In the rows, 128 means zero.
Named moves (each a turn or a mirror), then the moves between two rows, first move first; the first pair answered:
move kavet:
[103 146 121 149 123 108 103  99 134 161 150 126  89 135 153  86 135 171] => [101 141 124 154 143 109 106 104 134 161 156 129  77 132 138  96 162 171]
[119 135 120 145 125 148 126 139 133 104 153 147 129 121  95 147 124 137] => [122 137 113 145 109 140 121 134 132 104 145 141 134 120 109 141 106 132]
[147  86 145 123 128  83 144 110 115 165 178  93  77 133 115 133 160 129] => [151 102 145 116  81  78 128 103 117 167 167  82  93 131 133 113 104 136]
move Dep:
[112 158 140 139 154 118 116 166 128 100 147 146 145 137 110 173 122 103] => [104 160 135 135 147 119 116 159 126  98 142 148 143 133 104 167 113 104]
[132  88 120  90 149 140 173 102 103 187 119 146  82 101  95 142 175 106] => [ 98  92 107  96 141 123 173  84 103 165 100 138  65 122  94 145 128 127]
[152 129 130 138 125 137 124 123 119 132 117 127 121 133 134 119 144 145] => [140 124 127 132 126 137 126 120 114 129 102 124 117 141 129 118 128 147]
[ 98 120 155 121 140 142  99 110 126 142  84 133  85 117 122 117 132 150] => [126 117 162 122 144 156  99 129 125 154  99 130 102  98 132 110 165 131]
move Retin:
[130 133 168 165 164 143 114 157 139 115 137 142 132 142 112 134 196  94] => [125 130 174 167 166 137 112 159 145 116 131 127 124 147 117 122 200  98]
[169 139 152 129 133 170 140 144 134 136 123 121 145 114 141 123 166  94] => [152 127 145 116 143 170 157 137 124 150 119 123 120 123 132 108 178 106]
[152 112 143 130 138 136 129 124 142 136 107 118 133 128 164 115 167 143] => [125 110 115 121 151 144 150 128 133 144 120 135 125 137  99 155 152 108]
[130 131 102 173 193 133 136 154 118 131 107 117 141 157  66 158 168 109] => [172 148 132 198 170 132 111 156 148 102 107  97 170 142 135 134 159 131]
move Meba:
[104 102 103 103 125 141 166 114  79 200 127 139 117 125  79 122 138 121] => [104 106 109 105 119 138 157 116  77 205 132 140 120 124  79 124 134 116]
[ 78 106 116  99 124 131 143 117  96 177  77 120  99 135 120 109 141 154] => [ 73 144 120 101  95 120 139 150  84 170 151 135 121 115  96 123 137 141]
[136 134 115  81  78 128 144 108  93 198  84 130 105 111 125  85 118 133] => [133 155 120  77  62 121 147 124  85 196 129 139 117 103 114  97 119 132]
[163  94 118  92 119 145 156 162 134 220 130 131 135 123 113 129 178  73] => [160  99 121  92 113 142 153 165 136 224 130 135 130 122 107 129 177  68]
move vodul:
[141 107 130 114 121 127 134 124 121 175 103 117  97 121 158  83 154 155] => [114 122 114 100 101 111 128 120 110 177 119 121  95 124 131  88 114 153]
[137 147 154 129  90 130 144 168 125 165 168 129 153  99 124 130 145 108] => [138 151 154 131  84 131 133 157 128 151 160 129 161  99 134 130 122 113]
[115 111 148 138 133 135 109 138 123 128  93 132  94 136 175  95 147 172] => [ 90 110 142 118 130 128 115 133 100 147 113 140  84 137 153  93 146 162]

Each pair is 2 to 3 moves apart.
[101 127  89 112 132 119 134 124 103 140 108 160 116 147  63 118 136 125] => [140 125 111 135 159 131 131 149 121 111 132 161 138 128  84 142 186 117] | kavet Retin kavet
[210  84 125  72 136 161 139  97  91 186  76  90 138 120 148 100 172  73] => [213 117 134  82  80 144 109  98 108 168  91  74 167 110 185  73 115  96] | Retin vodul Retin
[163 126 144 132  94 121 141 124 136 116 139 135 156 103 137 100  79 143] => [125 117 122 116 107 119 161 122 118 133 140 154 132 117  90 119  73 130] | vodul Retin vodul
[115 152 136 158 161 113 119 151 146  70 164 140 142 137 117 180 126 138] => [128 161 152 146 111 102  98 128 144  88 136 109 136 130 177 111  95 170] | vodul Retin kavet
[162 140 158 137 137 147 112 168  99 125 170  96 148 123 134 145 167  86] => [181 111 154 136 150 165 117 146 119 126 109  85 145 133 146 149 163  80] | Meba Retin Retin
[144 152 168 155 155 130 110 170 122 106 218 129 114  99 142 119 224 165] => [105  98 142 152 190 116 109  98 129  92  75 115  61 162 157 105 149 204] | Meba Dep
[152 106 109 137 169 150 169  95 143 145 111 135 140 137 117 148 119 102] => [148 125 112 121 113 133 152  87 129 172 114 125 132 131 152  98  95 114] | Retin vodul kavet
[174  99 137 109 147 173 149 113 137 158  94 119 145 129 163 109 182 102] => [ 80 140 131 103 121 114 127  92 107 133 109 120  87 160 143  86  84 169] | Meba Retin Dep
[130 127 136 131  94 104  96 114 138 123 103 120 147 125 182  74  83 175] => [107 127 105 127 163 126 135 154 123 123 163 173 154 126  62 179 138 100] | kavet Retin vodul
[ 78 150 136 122 124 100 119 146 101 131 167 128  81 117 111  97 124 167] => [146 134 152 144 162 133 123 169 135 115 171 127 134  97 136 127 191 134] | Retin vodul vodul
[ 98 158 114 126  90 127 120  96 131 111 112 131 149 140  86 176  35  91] => [109 124 123 141 165 149 143 128 131 116 143 152 131 133  52 213 150  79] | kavet Dep
[146  91 121 140 194 165 167 128 131 137  87 121 139 141  79 183 162  77] => [127 107 153 140 182 131 135 136 112 160 111  97  74 127 135  80 214 168] | Retin Meba Retin
[127  92 111 131  79 154 122 121 119 125  82 136 160 157 186 158  94 134] => [110  72 108 138 147 160 134 129 111 111  86 154 132 170 157 188 144 134] | kavet Dep
[132 130 107 132 117 133 125 119 137 140  86 115 134 112 171  83 122 114] => [136 150 114 139 101 122 122 135 140 136 122 118 148  98 171  82 116 110] | Retin Meba Retin
[160 113 128 142 167 124 113 110 153 106  84 127 145 122 146 165 153 127] => [126 137 110 131 159 116 122 129 117 119 150 150 139 117  83 184 158 108] | Meba Retin Retin
[111 141 119 127 129 139 141 138 123 115 155 149 145 130  72 195 113  90] => [ 87 143 122 137 122 119 124 110 126 100 118 134 121 158 101 157  59 138] | Retin Retin vodul
[ 92 119 112 163 157 137 151 132 130 114 144 178 119 130  44 235 130 111] => [129  82 117 166 184 164 154 129 145 136 110 168 116 123  66 223 179 114] | Meba Dep
[105 166 148 123  90 133 117 141 116 131 171 121 122 107 114  93  57 105] => [ 77 133 146 125 156 133 120 132 105 136 156 131  52 129  90  97 128 137] | Retin kavet Dep
[196 136 133 139  92 127 112 122 132 132 126 116 198 102 152 103 109  72] => [181 109 120 137 164 141 134 131 110 145 136 135 153 107  91 133 194  63] | kavet Retin Retin
[191 137 135 116 153 132 100 134 158 102 207 135 173 103 180 111 178 130] => [140 100 118 114 170 113  93  69 160  81  95 123 119 164 191 103  88 169] | Meba Dep
[142  78 138 111 202 136 141 147 158 161 125 158  79 120  92 152 214 145] => [162  87 163 132 188 125 117 148 183 142 120 137  92 112 152 120 216 171] | Retin Retin
[167 114 112 113 142 152 139 130 130 146 105 137 190  95 119 145 131  79] => [139 115 100 100 150 146 141 131 109 164 134 148 169  95  83 145 148  77] | Retin Retin Meba
[139 106 139 152 162 127 108 108 158 103  83 107 114 141 169 117 135 165] => [154 100 128 135 163 151 121 103 165 104  63 113 140 145 151 151 116 128] | Retin kavet vodul
[128 167 154 161 116 137 128 178 161  73 200 158 147 106 116 154 126 133] => [145 162 168 169  96 134 110 151 173  61 153 134 147 117 177 131  85 165] | Dep vodul kavet
[152 143 107 167 152 123 135 131 173 119  90 132 147 139 123 125  94 119] => [178 142 118 161 143 123 140 147 173 148 120 127 153 119 136 104 146 110] | Dep vodul Retin
[116 105  91  85 112 142 156 108 102 184  93 129 121 128 114 115 115  82] => [135  80 101 109 144 154 150  98 132 154  60 117 127 143 132 127 126  93] | vodul vodul Retin
[109 182 168 119 129 107  87 106 155  19 135  83 101 163 194 123  99 144] => [ 63 136 134  72 185 129 131 110  98 101 141 116  24 160  96 123 193 119] | Dep Retin Dep
[ 56 131 147 151 192  91 104 142 109  87 151 130  63 142 101 131 145 202] => [ 44 134 122 121 162  93 112 144  83 129 169 147  61 131  71 122 127 174] | Dep Meba vodul
[113 106 143  87 132 126 126 135  94 181 139 121  84 127 143  72 171 151] => [105 105 122  92 109 120 131  94 110 148  82 120 109 162 141 113  58 132] | vodul Retin Meba
[121  77 135 111 206 145 136 132 121 150 131 138  86 135 120 132 228 130] => [ 64 121 104 102 149 118 135 123 122 108 154 153 123 159  74 187  65  99] | Retin vodul Dep
